Rows are one point carried round by a steady rotation, each followed by how many steps it has turned.
The counts run from 0 to 577.
[ 80 144 146 143 124  99 118 154 109 117 161 111 137 146 131 103  92 158
 156  87 104 144 150  95  91 158  89 104  92 132 125 151 141 148 115 170
 180 108] -> 505
[124 193 103 121 123 125 123  81 101  95 149  87 127 136 124 143 123 117
 112 118 135 101 172 104 142 127  99 192 153 128  96 130 130 110  77 141
 118 116] -> 134
[ 96 153 118 107 106  87 127  87 139 112 121 170  88 153  73 113 191 139
 142 154 148 145 124 145 118 152 144 151  64 125  82 149 138 144 115 144
 131 111] -> 245
[139 118 168 165 150 132 160 126 107 138 134 149  88 158 152 102 129 169
 151  52  94 121  73 129 103 153 115 136 103 110 175 115 132 131 103 133
 104 129] -> 268
[128 132 106 104  90 109 110 128 134 119 115  87 140 124  91 140 128 114
 150 154 169 121 111 139 159 110 113 138  92 108  75 138 136 111 164 131
 179 195] -> 461
[138 128 154 144 118 117 115 135 158 126 141 119 146 129 138 107 137 146
 177 116 150 119 166  82 130 174  83 108  98 111  97 196 142 153 135 161
 134 152] -> 49
[125  97 116 143  81 131 114 139 126 178 151 112 147 174 126 126 118 110
  84 115  86 136  85 136 117 146  96 132 119 115 150 140 162 144  63 145
 173 152] -> 152
[151 125 142 162 164 112 139 107 112  96 120 124 183 131 127 173  82 103
 132 161  78  97 122  94 128 103  90 105 133 109 131  95 107 111 145  95
 139 100] -> 522
[156 149 135  99 144 115 136 129 121  85 111 144  85 129 109 120 190 158
  88 119 163 117 144 170 151 128 167 181 123 123 131  87 142 132 119 150
 101 106] -> 249
[126  96  88 115 102  97 129 129 156 115  94 120  76 154 112  98 179 124
 107 118 183  95 129 140 169 126 132 126  74 142 112 143 128 113  81 113
 117 168] -> 237
[101 133 146 105 123 156  83 116 113 129 147 178  71 165 123 131 189 122
 136 146 144 182  89  95 131 134 118 179 127 138 132 136 136  94 121 149
  75 120] -> 81
[128 117  98 138 113 151  90 119 119 119 129 115 153 130 158 146 138  99
  73 158 121 140 145  69 137 119 106 168 151 140 127 146 132  83  42 133
  94 121] -> 538
[122 116 108 160 115 142 112 143 112 122 119 111  38 125 162  98  70 130
 131  91  92 169 140 101  81  96 119 121 104 131 168 128 141 104 111 124
 128 105] -> 331
[128 144  95 127 137 119  84 136 188  74  95 141 118 152  97  99 132 115
 118 153  97 121 172 172 139  87 113 107 166 144 110 128 109 136 126 108
 122  79] -> 2
[108 101 152 138 123 130 101 186 209 103 148 146 174 133 112 126 108 125
 112 143 136 140 132 168 143  95 125 125  93  96  94 157 127 147 158 166
 142 148] -> 398
[161 132  82 126 119 125  98 108 213  77  84 111  98 122 112 108 161 107
 178 139 134 111 164 157 137 101 109 103 110 107 116 141 128 133 128 128
 116 119] -> 230
[107 106 105 143 149 142 113 163 100  80  78 112 138  98 154 102  73 155
 108 124 119 121 143 141 143 103 114 105 158 181 143 125 110 103  93 117
 152 144] -> 343
[195  85 132 141 143 122 152 155 121 125  94 124  88 149 177 127 124 115
 142 170 145  89 156  96 178 111 115 140 131 125 142 122 120  99 151 106
  91 161] -> 62
[ 92 158 128 149 129 134 102 187 112 101 131 135 141 102 141 112  53 147
 141 126  98 203 121 172 109  92 112 111 167 131 112 129 103 121 191 117
 124 101] -> 335
[135  97 151  84 112  82 181  83 156 115 112 154 136 108 114 156 179 155
 100 137 130 124 134 145 145 126 160  98  87 151 120  94 104 120 185 130
 120 135] -> 418
[106  83 149 167 120  88 155 139  89 148  96 134  83 113 121  94  79 141
 129 157 125 135 112 141 112 127 127  63 104 152 139 113 147 127 161 112
 184 120] -> 338
[ 96 136 114 108  64 155  97 115 169 103 122 114 146 112 108 118 110 119
 146 115  68 200  99 135  95 114  94 111 137 162 124 135 142 132 161 154
 154  95] -> 325
[124 133  98 102 110 153 103 134 137 105 114 158 114 153 147 129 183 115
 123 125 124 173 113  94 141 125 112 180 146 157 128 147 138  79  90 103
  85 127] -> 82
[119 107 113 100  95  91 116 170 167 144 126 163  70 169 128  86 153 169
 101 159 144 111 191 117 146 152 119 139  91 147  97 130 136 133 143 157
 118 128] -> 403
[124 127 124 131  98 122 136  84 121 121 147 146 145 144 134 188 121  84
 142 174 107 153  70 115 141  99  97 147 137 123 138  89 110 118 162  83
 114 131] -> 305
[116 102  89 132 115 154  94 148 139 116 103 102  88 120 140  86  76 146
 117  81 102 155 104 126 108  92 127 109 105 169 174 135 124 112 102 136
 147 137] -> 332
[149  98 141  88 102 117 138 147 129 136  89 147 183 167 104 123 188  97
 126 193 156  87 129 111 150 131 120 142 130 143  84 121 152 100 141 125
 145 155] -> 68
[111 151 128 115 100 160 144 128 132  97  98 129 184 104 143  92 156 122
 156  87 101 196  98 166 110 132 113 141 167 156  98 128 144 131 169 113
 109 103] -> 97
[124 131 127 113 156 111  88 143 146  88 161 175  69 139 132 134 120 161
 132 147 165 135 117 183 186 113 146 163 116  98 131 124 121 125 156 143
 100 142] -> 239
[136 112 122 154 154  83 152 113  82 105 103 102  98 122 173 124  81 146
 112 144 126  79 172  99 144 129 103 108 137 140 171 106 114 124 120 126
 128 126] -> 518
[145 113  89 115 105 139 112 153 117 110 139 104 176  94 143 141 110  97
  56 126 117 175 122 149 155 140 115 169 188 127 153 136 162 129 138 145
 176 139] -> 148
[136 116 170 106 126 107 164 123 118 136 107 133 183 100 101 163 124 154
  82 165 108 117 127 148 130 108 159 114 146 159 114  99  57 118 142 119
  95 113] -> 190
[108 161 156 142 121 136 126 165 107 109 142 143 162 160 140 105 129 156
 190  88 131 118 128  84 132 167  56 143 139 130 102 154 141 132 120 148
 140 143] -> 277
[125 129 151 176  94 163 106 135 125 140 124 113 126 101 145  96 136 109
 155 132 140 169 143  83 126 150  99 100 117  88  95 205 144 108 102 146
 137 136] -> 214
[113 124 140 148 119  83 153 109 101 139  93 110 123 138  68 117  89 135
 133 139 111  83  93 146 106 105 128  61 106 154 102 107  95 118  90 101
 161 117] -> 348
[172  98 205 193 126  97 180 151 114 160 102 128 157 133 135 121 157 123
 136 140 152 111 139 132 154 170 120  99 155  99 129 135 139 136 175 127
 136 134] -> 47
[ 87 134 148  97 127 133 149 113 140 115 121 160 159 162  92 135 198 149
 135 128 101 148 101  85 101 152 121 135 124 154  76 122  95 132  88 114
  96 106] -> 421
[137 160 164 175 118 152 140 124  94 134 112 132 101 133 119 105 142 119
 215 153 138 135 136 108 133 151  94 129 158  84  98 165 129 123 173  91
 133 135] -> 452
[111  98 148 119  91 174 144 151  92 147 108 137 153 132 123 115 161 115
 105 123 147 167  25 142 127 128 153 155 111 154 117 138 148  90 120 128
 148 156] -> 89
[112 107  95 105 167 104 122  86 131 102 125 118 132  83 125 149  72 166
  90 122 135 117 131 149 169 103 127  84 118 170 136 113  82 125 117 144
 141 167] -> 354
[ 66 127 142 106 140 109 110 136 134  87 145 165 169 122 104 153  98 159
 116 165  97 144 139 103  94 105 119 100  94 125  80 129 114 131 139 169
 160 113] -> 181
